Rows are one point carried round by a steady rotation, each followed by how many ticks it has turned.
The counts run from 0 to 245.
[128 156 127 186 145 143 125 160 136 131 113  82 116 175 102 140 139 109
 122 140 139 123 141 111 161 156  76 150 138  69 107 148 145 121 123  92
 112 165 171 113 147 130 151 128 135 109 123  45 117 152 111 123]  157
[102 168 151  96  86 171 122  96 154 132 128 158 133 108 101 135 125 167
 135 168 158 121 136 131 113 196 103 129 128 113 167 159 143 136 111 112
 155 148 132  85 123 172 102 118  97 175 134 142 133 124 110 148]  126
[145 160 105 122 122 163 109 171 141 123 122  99 138 168 110 124 123 115
 132 122 149 121 110 123 146 164  54 119 128  80 127 138 128 139 127 143
  89 170 162 111  81 193 142 106 131 115 151  86 146 116  89 113]  176
[146 116 151 156 111 146 156  95 155 144  96 163 123  83 163 163  76 154
 128 150  81  88 156 123 144 141  99 132 149 132 110 163 130 130  96  96
 189  92 168 160 104 108 102 119  98 134 118 124 156 169 132 111]  76
[144 133 184 124 149 178 140  61 130 173 129 145 122 116 114 131 112 180
 108 144 144  89 173 106 122 189 121 150 132  97 149 144 151 157 139  90
 144 123 108 133 165 113 101 131 130 155 121  92 150 111 134 131]  146
[155 109 146 145 160 140 130 110 139 171 133 181 116 123 105 123  98 166
  76 167 143 108 166 124 128 163  92 134 143  96 151 140 124 149 119 104
 133 171 117  98 141 149  95 111 119 168 144  92 162 133 108 130]  15
[146 136 180 143 137 144 124 124 135 120 101 124 149 100 126 144 111 134
 115 119  87  81 107 119 126 129  79 108 175 112  74 161 134 109 126 105
 122 119 173 167 155  80 114  82 109  80 118 106 118 132 139 146]  96
[132 134 119 197 135 143 134 156 143 136 125 110 114 156  94 133 145 115
 112 162 122 130 163 120 169 139  84 148 149  60 127 154 136 120 116 111
 132 168 170 108 110 141 138 118 115 109 129  68 141 170  98 111]  158
[165 123 176 181 182 166 147 101 131 174 101 157 134 118 109 133  90 156
  91 153 118  90 167 113 132 160 114 141 147 109 112 132 135 145 144 106
 120 123 127 155 169 105 108 122 135 133 137  66 145 123 127 153]  12
[ 97 154 148  98  85 190 109 103 142 126 153 100 120 133 107 140 171 149
 163 143 166 116 152 114 128 191 121 147 123  66 158 161 151 140 124 116
 152 143 162  98  84 162 145 129 100 141 125 129 149 128 116 113]  131
[129 132 181 118 136 162  78 116 117  97 166 108 127  91 125 173 157 154
 174 135 179 126 102 101 113 147 103 195 152  84 113 189 128 136 134 108
 133 143 157 132 117 147 119 114 129 121 126 138 113 113 108 124]  109
[134 130 125  82 144 129 104 149 144 126 148 140 122 106 123 150 120 118
 127 116 146 115 135 123 137 159  61 105 106  71 185 167 110 149 136 159
 119 189 157  97 102 175 119 130 146 164 142  90 138 118  89  84]  195
[154 128 129  72 127 168  97 133 136 134 156 133 143 114 131 134 127 141
 148 121 153 111 136 118 141 166  86 123 111  74 161 156 124 143 128 157
 128 166 152 132  56 203 134 115 126 148 150 121 161 117  98  77]  43
[122 134 106 130  81 138 127 140 161 127 124 104 126 125 148 140 120 117
 138 119  70 102 144 127 153 139  61 108 142  86 120 172 149 118  95 111
 160 138 190 120  68 129 139 103  97  96 114 109 155 173 124  89]  223
[128 111 119 132 136 137 122 146 150 119 136 110 134 103 135 184 133 106
 150 134 110 133 147 115 163 137  87 116 110  59 155 165 118 123 107 161
 140 175 181 120  87 151 141 113 126 122 133  73 145 160  91  72]  200
[131 100 130 144 132 159 137 117 160 144 110 139 147  77 125 165 108 115
 118 135  76 106 163 130 157 149  98  74 119  87 151 140 114  98 113 172
 156 151 166 155 106 124 130  91  93 105 138  85 146 157 107  91]  52
[132 145 147  88 151 130  88 145 121  94 156 104 127 119 146 147 134 126
 153  86 143 102  89 106 118 133  41 139 153  97 100 191 136 141 131  74
 120 152 173 109 133 126 112 109 155 121 128 125 117 114 125 112]  240
[147 133 154 141 122 153 161  98 144 138  87 160 132  93 163 159  56 149
 128 132  87  80 137 118 124 146  91 138 143 149 102 162 133 139  99 101
 160  77 170 164 141  94 102 135 139 119 116 114 146 143 140 135]  77
[128 131 143 183 147 143 150 131 148 164  78 120 122 152  92 121 115 119
  80 145  99 101 160 127 152 158  68 102 147  84 125 128 138 120 126 107
 114 155 163 125 176 101 123 115 119 109 116  42 140 145 126 131]  9
[162 115 181  89 151 155 112  88 132 156 136 154 127  81 139 134  92 181
 128 114 119  79 128 108 108 148  81 144 155 123 109 174 121 155 124  89
 143 120 133 139 133 112  91 105 125 143 123 141 148 111 139 119]  234
[150 145 163 144 132 189 113 122 124 147 132  68 123 171 118 133 151 133
 142 116 152  95 146  92 158 170 101 153 129  61 112 148 158 138 152 104
 107 126 162 146 127 124 164 142 143  96 120  65 129 121 122 110]  3
[188 132 141 150 131 190 106 143 136 145 147 106 145 142 133 140 126 134
 142 140 143 110 139 119 164 151 101 142 129  76 106 136 116 120 142 144
 118 129 175 161  69 188 162 111 110  98 146  95 162 127 101  90]  178
[122 165 175 128 136 152  82 137 121  76 145 102 134 112 126 169 148 128
 178 116 163 123  95 101 117 155  85 169 152  88 124 191 136 133 121 109
 117 151 174 116 145 139 129 126 146 119 133 113  93 116 119 143]  110
[133 139 147 136 117 138 141 126 151 134  76 113 132 121 154 137  82 119
 130 103  64  73 115 123 140 135  68  93 145 110  86 162 140 109 116 110
 136 108 184 159 131  80 128 115 122  86 117  88 133 148 146 124]  226
[141  93 154 115 148 139 144  87 155 153 125 184 133  56 143 158  83 147
 110 139 101  92 172 118 126 161 111 103 128 102 171 151 107 137 110 150
 162 149 136 139 125 116  95 105 117 159 130 109 157 140 119 105]  57
[112 145 134 107  98 114 149 104 162 135  89 171 121 107 143 129  72 147
 105 131  89  83 128 139 103 151  61  97 154 134 132 160 133 145  88  88
 153 136 149 100 126 128  81 111 121 155 133 129 147 150 130 131]  79
[121 159 133  75 102 138  98 151 148 113 139  97 112 139 136 123 132 134
 153  95 118 110 100 123 127 137  31 117 159  85 115 184 142 139 107  78
 125 155 166  96  92 145 121 104 124 113 116 129 142 135 124 101]  88
[101 193 151  83 100 183 118 111 142 108 107 111 134 149 120 138 132 133
 159 118 169 113 114 106 101 210  88 140 112  91 144 161 146 146 131 112
 116 139 144  91 151 160 127 150 135 146 134 124 108  98 128 144]  129
[140 119 136 136 146 157 143 130 155 160 102 171 152  94 101 135  89 133
  79 144 101 103 157 142 137 161  72  65 130 105 145 114 112 114 128 168
 129 162 146 145 128 149 109  77  87 126 150  92 149 131 101 127]  186
[126 151 140 129 111 144 110 155 141 106 113  73 137 125 130 130 132 119
 144  99  97  91 104 116 134 126  43 116 166  96  82 175 148 111 111  91
 122 139 189 140 120 100 131  86 120  80 113 104 120 133 136 122]  92
[124 162 151 128 154 153 109 139 120 133 134  92  93 167 123 131 142 130
 135 118 168 107 131  92 133 173  79 157 128  65 132 171 157 158 134  81
  94 163 147  96 158 143 133 154 168 147 121  65 124 108 111 117]  152
